Where one turn sends some rows of the set: a few examples, then the rows asked:
K160: [-0.24 -0.10 -1.36  0.36 -0.55 -2.50  1.61 -1.16 -0.42 -1.26 -0.85  3.98
 -3.63 -0.24  0.39 -1.30 -1.30 -0.18  1.13 -1.83  1.66 -2.13 -2.23  1.15
  2.81  0.38  1.61  1.93 -0.96 -0.10]
K446: [-0.45  1.67 -1.85 -1.49 -0.86  0.53  1.95  0.49 -0.30 -1.90 -1.85  1.73
 -3.38  2.17 -0.03 -1.04  1.03 -0.33  0.99 -2.54  3.77 -1.41 -0.27  0.45
  0.34  0.76  0.79  1.76 -0.65 -1.00]
K247: [-1.89  0.82 -2.21 -1.14 -1.93 -2.23  0.25 -1.60 -0.52 -0.59 -0.67  1.79
 -1.22 -1.29  0.41 -0.75 -0.41 -0.60  0.91 -0.55  2.37 -1.56 -2.66  2.90
  1.43  0.37  1.46  0.64 -0.13 -1.48]
K834: [ 0.15  1.37 -1.52 -0.80 -1.09 -0.52  1.85  1.31 -0.35 -2.19 -1.79  1.86
 -4.23  2.67  0.17 -1.06  0.35 -0.42  1.24 -2.63  2.67 -1.68 -0.86  0.71
  1.82  0.22  1.66  1.54 -1.09 -0.59]
K382: [ 0.60 -0.67 -0.38 -3.42 -1.01  0.88  2.68  0.70 -0.13 -0.10 -1.51  1.50
 -0.44  0.53  1.42  0.77 -0.52 -0.66  1.89 -1.71  3.19  0.18  0.11 -0.37
  1.52  1.69  0.54  0.71 -2.45 -0.26]
K385: [-0.42  2.37 -0.67 -0.65 -2.89 -0.40  0.50  0.42 -0.69 -1.79 -0.55  1.99
 -3.81  1.69  1.55  0.90 -0.75 -0.68  0.36 -0.98  0.42 -2.26 -0.73  0.48
  1.52  0.49  1.27  0.41 -1.13 -1.08]
K590: [ 2.61 -0.67 -0.96 -2.13 -0.93 -2.68  0.85  0.02 -2.20 -0.49 -1.36  2.01
 -2.06 -1.48 -1.61  1.48 -1.03 -0.54 -0.13 -0.53  2.31 -1.02  1.05  0.16
  0.06  1.07  2.40  1.43 -2.38 -0.75]
K94: [ 1.75 -0.92 -2.15 -1.74 -1.07 -2.46  0.36  1.15 -1.66 -0.15 -2.21  1.26
 -1.68 -1.53 -2.10  0.95 -0.14 -0.09  0.53 -0.24  2.86 -0.94  1.06  0.06
 -0.05  1.45  2.15  1.98 -1.22 -0.78]
K797: [-0.05 -0.76 -0.55 -2.27 -1.06 -1.74  0.90  0.77 -0.01 -0.02 -1.43 -0.22
 -0.36  0.36 -0.30  2.16 -2.00 -1.24  0.54 -1.04  0.75 -0.52 -0.61 -0.85
  0.07  0.23  0.44  1.17 -0.39  2.11]
K395: [-0.12  0.89 -1.09 -0.87 -0.89  0.11  1.89  0.85 -0.50 -1.47 -1.92  1.23
 -3.22  2.31 -0.06 -1.25  0.81 -0.68  0.27 -2.70  4.58 -1.52 -0.85  0.29
  1.15  0.36  1.46  1.35 -1.09 -1.25]
K523: [-1.32  0.27 -1.34 -2.90 -0.84  0.87  1.96  0.03  0.66 -0.53 -1.73  2.42
  0.59  0.29  0.37  1.80 -0.43 -0.64  0.94 -2.60  3.50 -0.61  0.35  0.53
 -0.69  1.94  1.05  1.00  0.04  0.12]
K802: [ 0.44  1.90 -0.44 -1.74 -2.89  0.19  1.47  0.44 -0.87 -1.62 -0.66  1.48
 -3.82  1.80  1.50  0.43 -0.02 -1.06  0.40 -0.63  1.93 -1.69 -0.48  0.11
  1.55  0.40  0.16  0.05 -1.76 -1.41]
K320: [-0.22  1.80 -0.24 -1.14 -3.37 -0.03  0.75  0.49 -0.67 -1.28 -0.37  0.97
 -2.94  1.42  1.38  1.02 -0.07 -1.31 -0.18 -0.44  1.94 -2.03 -1.24  0.00
  1.29  0.32  0.57 -0.37 -1.61 -1.71]
K485: [ 0.74  0.77 -1.39 -0.28 -0.70 -0.26  0.54 -0.50 -0.73 -2.11  0.44  3.44
 -2.38 -0.81  1.04  1.23 -1.15 -0.91 -0.12 -0.96  1.07 -2.21 -2.18 -1.80
  0.22 -0.22  0.42  1.45 -2.67 -0.84]
K766: [ 0.02 -0.48 -0.62 -2.80 -0.09 -2.37  1.28 -0.66 -0.12 -0.42 -1.07 -0.02
  0.05 -0.22 -1.01  1.72 -1.77 -0.97  0.85 -1.58  0.82 -0.02 -0.68  0.45
 -0.04  0.05  0.88  0.54 -0.35  1.92]
K597: [ 1.01 -0.42 -0.62 -2.69 -1.34 -0.33  2.64  0.62  0.81 -1.06 -1.78  2.92
 -0.15 -0.15  1.68  2.70 -1.90 -1.58  0.08 -0.48  2.45 -1.28  0.20 -0.41
  2.15  0.38  1.47  0.04 -0.80 -0.49]
K746: [-0.07 -0.29  0.44 -1.82 -0.71 -1.56  1.46 -1.88 -0.12  0.59 -2.35  0.11
 -0.35 -0.19  0.04  0.91 -2.12  0.17 -0.49 -1.30  1.09 -0.40  0.77  0.09
  1.83  0.60  1.98  1.26  0.03  1.27]
K701: [-0.29 -1.62 -1.15 -2.63 -0.61 -0.73  2.25 -0.53 -0.08  0.73 -1.22  2.66
  0.35 -1.69  1.22  0.02 -1.60 -0.33  2.11 -1.16  3.00  0.01 -1.06  0.53
  2.11  1.95  0.45  1.61 -1.74  0.19]
K836: [-1.86  1.61 -2.44 -0.84 -1.89 -2.02  0.17 -1.04 -0.49 -1.41 -1.19  2.06
 -2.36 -0.45  0.52 -0.67 -0.67 -0.10  1.25 -1.28  1.03 -1.84 -1.96  3.33
  1.49  0.61  2.03  1.37  0.18 -0.98]
K481: [-0.13 -0.09  0.07 -2.25 -1.16 -1.23  1.32 -0.28 -0.43  0.47 -2.88 -0.64
 -0.53  0.84  0.57  1.05 -2.60 -0.50 -0.74 -1.65  1.87 -0.42  0.54  0.20
  1.30  0.75  2.04  1.82 -0.42  1.08]
K645: [ 0.73  0.42 -0.55 -1.05 -0.66 -1.68  2.41 -0.26  0.76  0.99 -1.95  1.41
  0.09  0.60 -0.42  0.98 -1.82  0.61  0.58 -1.53  1.52 -0.48 -0.57 -1.63
  1.09  0.34  1.79  1.80 -1.27  2.57]
K714: [-0.97  1.30 -3.59 -1.31 -0.05 -0.34  0.19  0.55 -0.74 -2.77 -1.11  1.43
 -2.66  0.35 -0.13 -0.75  0.29  0.03  1.99 -2.56  1.46 -1.14 -1.58  1.47
 -0.29  0.40  1.48  2.54 -0.91 -0.93]
K476: [ 1.58 -0.19 -1.06 -1.51 -1.94 -3.78  1.33  0.36 -1.61  0.39 -1.58  3.23
 -1.77 -0.66 -2.08  1.56 -1.22 -0.84 -0.23 -1.02  3.17 -1.80  0.07  1.04
 -0.41  1.56  2.59  1.05 -1.32  0.27]
K767: [-0.47 -0.70 -2.23 -2.62 -0.54 -0.91  2.33  0.26  1.25 -0.75 -2.65  2.28
  0.99 -1.02  0.69  1.46 -1.06 -0.62  0.96 -0.50  3.29 -0.77 -0.23  1.38
  2.07  0.56  1.99  0.68  0.57 -0.74]
K769: [ 1.40  0.39 -0.88 -1.30 -1.98 -2.84  1.29  0.86 -0.97  0.26 -1.69  2.62
 -1.83  0.04 -2.58  1.55  0.50 -0.12  0.33 -0.86  3.29 -1.51  1.11  0.24
 -0.44  1.59  2.44  0.48 -0.76  0.10]
K95: [ 0.69  0.77 -1.29 -2.18 -0.22 -1.93  2.57 -0.22  0.28  0.36 -2.29  0.81
  0.44  1.09 -0.40  0.76 -2.02  0.06  0.45 -2.39  2.24 -0.05 -0.75 -0.09
  0.37  0.18  2.41  1.94 -1.73  2.40]
K548: [ 1.43  1.10 -0.45 -1.95 -2.45 -1.83  0.73 -0.43 -2.02  0.71 -1.20  2.00
 -1.54 -0.62 -1.43  1.39 -0.15  0.49  0.37 -0.56  2.20 -0.96  1.22  0.11
 -0.56  2.10  2.44  1.05 -2.62 -0.46]
K545: [ 0.97  1.33 -1.39 -0.74 -1.30 -0.64  1.05 -0.47 -0.64 -2.32  0.15  3.90
 -3.14 -0.38  1.60  1.38 -1.76 -1.10 -0.21 -0.64  0.78 -2.50 -1.42 -1.03
  0.84 -0.24  0.17  1.08 -2.09 -0.84]
K408: [-1.17  1.57 -4.34 -1.58 -0.38 -0.53  0.80  0.01  0.07 -2.33 -1.83  1.70
 -1.39 -0.39 -0.30 -0.54  0.37 -0.10  1.56 -1.19  2.58 -1.25 -1.60  1.79
 -0.19 -0.02  1.27  2.15  0.11 -1.36]
K653: [-0.73  1.23 -3.85 -1.37  0.04 -0.11  0.49  0.08 -0.26 -2.35 -1.31  1.28
 -0.98 -0.48 -0.32 -0.41  0.54 -0.35  1.17 -1.93  2.89 -1.09 -2.11  0.89
 -0.80 -0.24  1.61  2.22 -1.05 -1.37]
K679: [-0.22 -0.68 -0.44  0.53 -0.41 -2.01  1.66 -1.95 -0.70 -0.64 -0.72  4.10
 -2.74 -0.86  0.42 -1.35 -1.17 -0.59  0.00 -1.93  3.11 -2.22 -2.39  0.49
  2.37  0.51  1.23  1.55 -1.21 -0.56]
K477: [-0.23 -0.17 -1.04  0.10 -0.67 -2.08  1.59 -1.99 -0.86 -0.88 -0.50  4.74
 -3.05 -1.09  0.87 -0.84 -2.06 -0.74  0.33 -1.65  2.30 -2.35 -2.13  0.45
  1.66  0.83  0.49  2.16 -1.30 -0.06]
K902: [-0.85 -0.59 -0.28 -1.92 -1.21 -0.22  1.75 -0.86  0.15  0.06 -0.82  4.20
  0.16 -1.02  1.34  2.43 -2.30 -1.23  0.26 -2.14  2.48 -1.38 -0.46 -0.15
  0.00  2.04  0.68  1.08 -0.73  0.55]
K297: [ 0.66  0.57 -1.56 -1.65 -2.64 -2.56  0.25  0.07 -2.07  1.14 -1.79  1.90
 -1.11 -1.36 -1.35  0.99 -0.90  0.35  0.32 -0.62  2.81 -1.15  0.45  0.94
 -0.58  2.49  2.50  2.19 -2.17 -0.26]
K442: [-1.57  0.56 -2.50 -1.06 -1.61 -2.30  0.87 -1.51 -0.70 -0.55 -1.03  2.36
 -2.03 -1.60  0.60 -1.32 -0.95 -0.36  1.51 -0.51  2.28 -1.64 -2.28  2.95
  1.88  0.96  0.92  1.52 -0.12 -1.12]
K749: [ 0.31  0.63 -1.47 -0.16 -0.66 -0.66  0.29 -0.43 -1.09 -2.44  0.39  3.42
 -3.63 -0.50  0.99  0.66 -1.42 -0.61  0.90 -1.63 -0.18 -2.15 -1.87 -0.67
  0.71  0.22  0.50  1.91 -2.16 -0.32]

K160 goes to K836
K701 goes to K767
K679 goes to K247
Now these:
K446 goes to K802
K481 goes to K797
K94 goes to K769

